Each path below is one point turned by a fixed rotation once a step. After each direction that follows a path, write how fast that rotation turns it, in deg/step (0 if it stays still).
Each turn is a multiple of 5 degrees from 10 to 175, or 0.
Each row of a path follows its step; steps can be skipped.
Path 1:
step 0: [ 17 -21 -16   4 -41  28  11   2 -20  -2  35  42 -31  10 -30 -19 -13 -29
  17  18  -3  26  -3   3 -52 -60  -6  28 -33  11  36 -17  80 -67  16   3
  -2   1  21  13   7   4 -24  18]
step 1: [  7 -33  27  41 -31 -23  -9 -28  22   3  50 -43  21 -20   3 -10   9   3
 -62   0 -37   2  30   9 -18 -15  31  22  11  29 -48 -31  12  -1   4 -45
 -60   8 -38 -15  -6  40  14  32]
step 2: [ 26 -38 -29  25 -22  29  34 -31 -20  35   2  31 -54  13   4 -34 -55  -6
  40 -53  34 -28  -9 -12   2 -23 -23  30  -3  38  -6  -2  27 -14 -11 -28
 -17 -11 -23  40 -42  11  28 -10]
step 3: [-26 -17  30  23  -3  29 -24  32 -33  57  50  14  19  41  18  16 -14  10
 -28 -17 -35  22  49  26 -23 -29  -6  22   6  14 -35  15  49 -19 -25  -7
  -4  42  18 -58  -3  16  -4  30]
step 4: [ 15 -36 -31  58 -12  23   1 -36   0 -17  -2  19  30  14 -37 -57 -31 -10
 -13 -15   9 -61  19   0 -50 -27  23  16  30  66  26  -5 -42  16 -22   4
  -4  19 -35  -4  15  14   9  -8]
step 5: [ 31 -33  23  18   7  44 -31  28  28  40  -7  29 -40   4  -2  27 -26  57
   9   2 -22 -11  21  -1 -29 -22  -5  18  23  27  18 -34  89  -3  -2 -14
 -30  -1  30  24   1  -7 -43   3]
step 6: [ 55  18  -4  -1  14  22 -16 -17  -2  -1  49 -12  20  24   9 -33  16  16
  -5 -27 -29 -71  30  25 -26 -41  13   6 -19   8 -28 -13   1  -3 -19 -12
  -7 -20 -55 -30  38  13  41  65]
step 7: [ 15   0 -41  41  30   5 -21  12  25  49 -16  37 -52  27  16  -4   0   4
  24 -20 -22 -29  51  -8  12  35  -6  31   9  65 -15  -1  -5  22 -33  -2
 -49  21   0  37 -17  24   5 -46]
step 8: [  0  11 -21  12  17  17  12  18 -35 -14  26  26   4  58  12  -8  11  18
 -10 -43 -14 -20  14 -12 -23 -18 -29  18   3   3  13 -26  61 -35 -53  14
  40   0  43 -19  78  21 -14  38]
step 9: [ 17  -5 -23  40  19  -4 -61 -10  45  -9  -2   6   9  27 -42 -35  52 -37
 -26  11 -42   8  34  22 -41  -7  16  -1 -18  48  33  -2 -13   6  -9   0
 -55 -23 -21   3   8  56 -18  -7]
[ -5   3  -8   1 -10  -4  -5 -11 -10 -14   5  -7   2   0  -9  -7  13  13
   7   1 -11  -5  17 -15  20  -2  16  -7   8  13   0   4  -6  -7  10   1
 -15  11  -4 -14  -4  -7   2 -15] : 130
[ 18   1  10  -9   7  -7  12  -2   3   8   9   1 -19  -9  -1   1   7   1
  13   0  -8  -5 -11   1  12   0   1 -10   0  -1 -10  -5   6  13   7 -28
  -7  -5 -22  -5  -2   1   1   9] : 80
[ -2 -16   7   7   3   1   4   1  -8 -17  12  -6  12   7  12  -4   2   6
  -6   1   0   3   1  19  19   3   7   2  12 -17  -3 -17   1   5 -20  -9
  -3   4   0   6  15 -13   4   4] : 155
[  2  -4  -9   2   5   2  14  15 -16   3   9 -10 -14  -3  -3   5   8   7
   7  14  -4  -5  -3  17  -1   3   8   3   8   1   3  -8  21   3   3  22
  12  -2   4   0 -19   8   3 -13] : 145
